Here is a table of points, one per row:
[-40  30   4  14 -38  -4  16   7  51  10  -3  18   9  17 -15 -12   6 -11
   3  -2  38   2 -14  -2 -14 -23   3   9   5  -5  -9 -31  24 -14 -87 -53
   3   0  27 -31  50  21   9 -20   9  -9  29  36   6]
[-22 -43  11  30 -17   9 -23  23 -21 -52 -25  -6   3 -26  25  36   7 -38
 -49 -16   4  21  38  27  31 -11  10  -9 -11  35  -6   2 -10   8  40  15
 -30 -17  -8   3   0 -21  -3  13 -41 -28  -9  20 -40]
[-33  44   5  35  -3 -17 -16  18   4 -33 -43  -4  16  -1 -32  -8 -24 -43
   9  24   4 -13 -20  22 -13  17 -16   3  10 -12  20  57  10  49   8   1
 -22 -33 -17  24 -55  -7  -2  13   7 -17 -11   4 -43]
[-28 -27  25 -23  22  10 -31 -10  -8   3   3 -17 -14 -18   4  -4 -18 -13
 -20   3   9  45  -2  30 -15  37  -2  62   3  26 -20  35  37  27 -30  20
  22  15 -26   9  49 -31   1   5 -15 -20  26   8 -20]
[ 28 -12 -20 -39 -19 -10  14 -31 -60 -45 -24 -30  -2   2  13 -29  10 -46
   1  -4 -15   6  -1  11   0 -34  -1  27 -15   6  -8  20 -32 -24  14  17
  33 -10 -19  -5 -33 -20 -12  15   1  11  19 -14  43]
[ 31 -14  41   1  -1  -1   4  21 -12  -8   7  28 -11 -15  26   6   9  -2
  14 -21  42 -43   5  -4  -5  -6 -35   7  42  51 -38  -5 -30  24  56   7
 -20  -1 -20   1   3  27  18 -14  -9 -55  38 -22  -3]
[ -5  33 -21 -15 -43  14  -9   9  10  35  21 -44 -10  11  37   9 -38  -8
  -8  14  -3  33  15  27  28 -34  10  -8  54  47  40 -34  29 -29  17  -1
  -9  46   9  10 -10  36   9  -2  12  36  -3  40  38]
[ 11  26   3  11   8  67  15  -8 -31  46  32   3 -45  28  -3  38   7   9
   4 -27  37   8  32  -9  29 -14 -22  28 -12 -30  31 -25  14 -27  48  38
  42  15 -10 -40 -49  30   7  43  10  48 -30  57  22]
[ 10   1  13 -35 -38  -1 -18 -18  37  31 -29 -23 -13  19 -32  26  30  23
  17  22  -4  37  20   5 -40  25 -22 -39  20 -45   1  39   0   2 -10 -15
  30   1  22   4  32  28   0 -17  41 -35  -5  -5 -12]
[ 22 -12  -4   7  35 -29   0 -25  50  -4 -36  28  18  31  26 -11  21  53
  28  18 -21 -16 -27 -28 -34  22  -8 -10 -25   0 -28   2 -12  26 -47  -2
  17   4  17 -22  -3  36  11 -42  44  -4 -26   6   6]
[ -4   1  14 -12  17   8   0   0  18   0 -27  52  -4  -8 -49 -36 -11  13
  23 -26 -36 -20 -30  30 -11 -33  16 -45 -10 -12 -31  25   5 -25 -37 -27
   4 -10  59 -10  43  24  47   6  15   5  -3 -33   9]
[ 21  20  -8  22 -18  24  21  13 -58  15  80 -10 -42  46  -9  30  23 -27
   0  20  13  14  -8 -16  48  -1  20  22 -37   2  41 -53  -5 -53  -5  20
 -25  20 -16  38  -6  41  23 -19 -10  26  -8  20  -1]
[ 15   0 -23 -17   4  28 -38  32  -7 -47  -8  28  -1  37  14 -26   7 -19
 -42  -7   6 -29  17 -27  29  26   5 -10  23  20   2  16  -9  25 -14 -26
 -47  29 -46 -39 -18   7 -41  25 -18  -4   2 -40  -5]
[-26 -28   6  13  27 -22  24 -16  52   9 -18  23  35  35 -17  18  31  30
  -8  10  -3   4  21  20  -3  -1  -4 -36  -3 -30  -6 -21 -28  -8 -47  19
  24  -2   3  27 -42  -3 -10 -16 -10   6 -34  12 -10]
[-14  -1  -2 -51  32   9  -5  16   8  -6 -23  18  -3  12 -28 -36 -48  -6
   4   8   7   3  22  10  -6  13   3  32 -25  10   9  26 -28   0  54  20
 -21  34  35 -15  12 -76 -10   9 -16 -14  31   7  -8]
[-20  -7  -8  35 -20 -44   2 -38  33 -20  -6 -12  14 -34  -2   9  22  55
  42  19 -14 -19  14   3 -35  25  52 -15 -41 -43 -34 -12  23  29 -30 -35
  41   0  21 -12 -36  55  41 -31   5  -9 -12  16   3]
[-15 -40 -12  -7 -39 -19   2 -15  12 -26 -23   4  12  18  -7   0   3   2
  -3  -7 -24  18 -33 -49  -6   3  13  35  36   8   8 -18  20  22  52 -12
 -25  12   9   0   2   8  -4  -8 -13  -6  13 -39   2]
[ 30 -20  35 -21 -16  -8  20  11  29 -13   0  -4   8   0  15 -17 -14   2
  11   0   1  -6  12  -8  -4 -27  -2  30  -5  39  28  45  -5   8 -10  32
  -2 -27  11  30  10 -37 -15  35 -20 -16 -14  32  12]
[-43 -18   3  -3  12 -11 -18  -1 -41  17   7 -26  27 -13  27  15   3   8
 -40 -25  11 -41 -10 -11 -55 -30  -3 -11  -5  -2  38   6   6  -9  10 -23
  23  13 -37  40  -3 -44  -4  15  11  -1  15  33  18]
[ -6  17  -5   9  -1 -14   4 -55  36  -8  11  26 -25 -14   0 -11 -31   1
  -2 -15 -56 -18  10  -9 -10  -4  -9   0 -14 -49 -37   5 -16 -19 -26 -55
   2 -47  -9  38  14  17   1 -22  17 -18 -18 -22  14]
[-20  -7  13 -14   6   2  47  -9   2 -44   4  10 -11   4  77  12 -21 -12
   7 -10 -13  14  -4  20 -14  -4  14   1  43  -7   9  32  -2  11  30  22
 -25 -10 -15 -21  25 -27 -57  -2 -23 -41 -23 -23  -7]
[ -7  44 -22 -38  -6 -20  -6  25 -57 -26 -24  17  60 -31  -8 -31  -3  16
 -21  26  24  13  -6 -43 -10  -3  11  13  -8  -8  -8  -2 -11  10  27  -6
 -14  27 -52  27  -3 -34 -13  33 -38  -7   7 -47 -16]
[ 30 -10 -18  -5  -5 -15   2  23   2  12  15  -5   8  29 -18   4 -51  20
  16  26 -31 -40 -54   3  28  20 -21 -45 -11  -4 -10  -9  14 -39 -16 -21
  62   3 -19 -13  -9  16 -13 -24  56  -5   1 -25 -38]
[-20 -40   8  30 -49 -29   4  65 -10  49  -9  60 -16 -28 -34 -31  14  44
   0 -16  17  23 -19  -5   5  25 -34 -13  -7 -29   1 -37   4   3 -30 -19
  19 -35  23 -14   8  55  38 -47  19 -11  13   0   2]
[ 29 -11 -12 -14  10  55  -8 -14 -32  20  15 -38  -9 -25  46  22  41 -20
  15  -5 -10  -4   2  22  19  15 -17 -10 -19   0  44 -44 -13  -6   0  22
  -5  16  24 -11 -17  20  10  36  10  79 -23  15 -20]
[ 39  39  -3  47  11  15  26  18 -27  24  -2 -15  22 -37   2  51   8 -26
  17 -10 -23  -5  16   1  27  22  26 -10 -10 -14  40 -27  30 -36  -3  58
   5  11 -14  -8  22  -2 -21  -2  -7  62 -16  29  42]
[ 20 -27  34  12  21 -51  -3 -28  45  21  49   1 -21  -6 -42  29 -11   4
   2  41 -13   9 -45   3  17 -27  -2 -15 -20 -32 -13 -13 -14  14 -30   3
 -39  13   7 -10  23 -27  -8  -5  32  22 -36  -2  19]
[ 11  23 -59   0  32  42  30 -11 -18  -1  10 -32  21  13 -10 -35 -13 -49
 -11  -1  48  -8   5 -23  17  16  15  -6  22  14 -28  28   0  23  21  30
 -37  -9   9  -2  -7 -11  -3   0 -33 -31  -4  -7  -7]
[  2  20 -28 -13  37 -10  -4 -11   3  21  18 -26 -39  20  14  -1   9   6
  32 -30  15  28   1 -24  10 -33   6  -7  -7  42 -44  47   5   5   5  21
 -28 -28   0   8 -33 -31 -29   0 -24  -2  89   7 -16]
[-15  19   3  23  27  16 -40  24 -15 -13  26 -23  -7 -27 -10 -24  -7  -7
 -31  12 -14 -19  47  14 -34   6 -13  48  44  26 -30 -19 -18   4  28  18
   8 -22 -11  15  -8 -38   7  39 -17   8  27 -50  32]
[ 18   3  26  18  14   8 -13 -12   3  32   1  -3  20 -37  -9   8  40  42
 -11 -22   4   0  -4  10  19  13   8 -27 -16  -2  34 -35  13  -1  14 -68
  13  -7  41 -22  38 -13  24 -15   7  30 -33 -13 -22]
These points spread out most along one direction. Take the direction at right angles to it along which they spread out most. Then take the direction at right angles to both along which they spread out most. Go by this last direction. For each point below, how far along it does it lie, from 0 to 99? The average is 50, and the first point in the table lies past the average. One standard deviation of the points above along it is 16.
[ 30 -10 -18  -5  -5 -15   2  23   2  12  15  -5   8  29 -18   4 -51  20
  16  26 -31 -40 -54   3  28  20 -21 -45 -11  -4 -10  -9  14 -39 -16 -21
  62   3 -19 -13  -9  16 -13 -24  56  -5   1 -25 -38] 52
[ 31 -14  41   1  -1  -1   4  21 -12  -8   7  28 -11 -15  26   6   9  -2
  14 -21  42 -43   5  -4  -5  -6 -35   7  42  51 -38  -5 -30  24  56   7
 -20  -1 -20   1   3  27  18 -14  -9 -55  38 -22  -3] 81
[-20  -7  13 -14   6   2  47  -9   2 -44   4  10 -11   4  77  12 -21 -12
   7 -10 -13  14  -4  20 -14  -4  14   1  43  -7   9  32  -2  11  30  22
 -25 -10 -15 -21  25 -27 -57  -2 -23 -41 -23 -23  -7] 33
[ 18   3  26  18  14   8 -13 -12   3  32   1  -3  20 -37  -9   8  40  42
 -11 -22   4   0  -4  10  19  13   8 -27 -16  -2  34 -35  13  -1  14 -68
  13  -7  41 -22  38 -13  24 -15   7  30 -33 -13 -22] 63
[ 10   1  13 -35 -38  -1 -18 -18  37  31 -29 -23 -13  19 -32  26  30  23
  17  22  -4  37  20   5 -40  25 -22 -39  20 -45   1  39   0   2 -10 -15
  30   1  22   4  32  28   0 -17  41 -35  -5  -5 -12] 41
[-33  44   5  35  -3 -17 -16  18   4 -33 -43  -4  16  -1 -32  -8 -24 -43
   9  24   4 -13 -20  22 -13  17 -16   3  10 -12  20  57  10  49   8   1
 -22 -33 -17  24 -55  -7  -2  13   7 -17 -11   4 -43] 46
[-26 -28   6  13  27 -22  24 -16  52   9 -18  23  35  35 -17  18  31  30
  -8  10  -3   4  21  20  -3  -1  -4 -36  -3 -30  -6 -21 -28  -8 -47  19
  24  -2   3  27 -42  -3 -10 -16 -10   6 -34  12 -10] 30
[ 29 -11 -12 -14  10  55  -8 -14 -32  20  15 -38  -9 -25  46  22  41 -20
  15  -5 -10  -4   2  22  19  15 -17 -10 -19   0  44 -44 -13  -6   0  22
  -5  16  24 -11 -17  20  10  36  10  79 -23  15 -20] 43
[ 21  20  -8  22 -18  24  21  13 -58  15  80 -10 -42  46  -9  30  23 -27
   0  20  13  14  -8 -16  48  -1  20  22 -37   2  41 -53  -5 -53  -5  20
 -25  20 -16  38  -6  41  23 -19 -10  26  -8  20  -1] 64
[ -7  44 -22 -38  -6 -20  -6  25 -57 -26 -24  17  60 -31  -8 -31  -3  16
 -21  26  24  13  -6 -43 -10  -3  11  13  -8  -8  -8  -2 -11  10  27  -6
 -14  27 -52  27  -3 -34 -13  33 -38  -7   7 -47 -16] 68
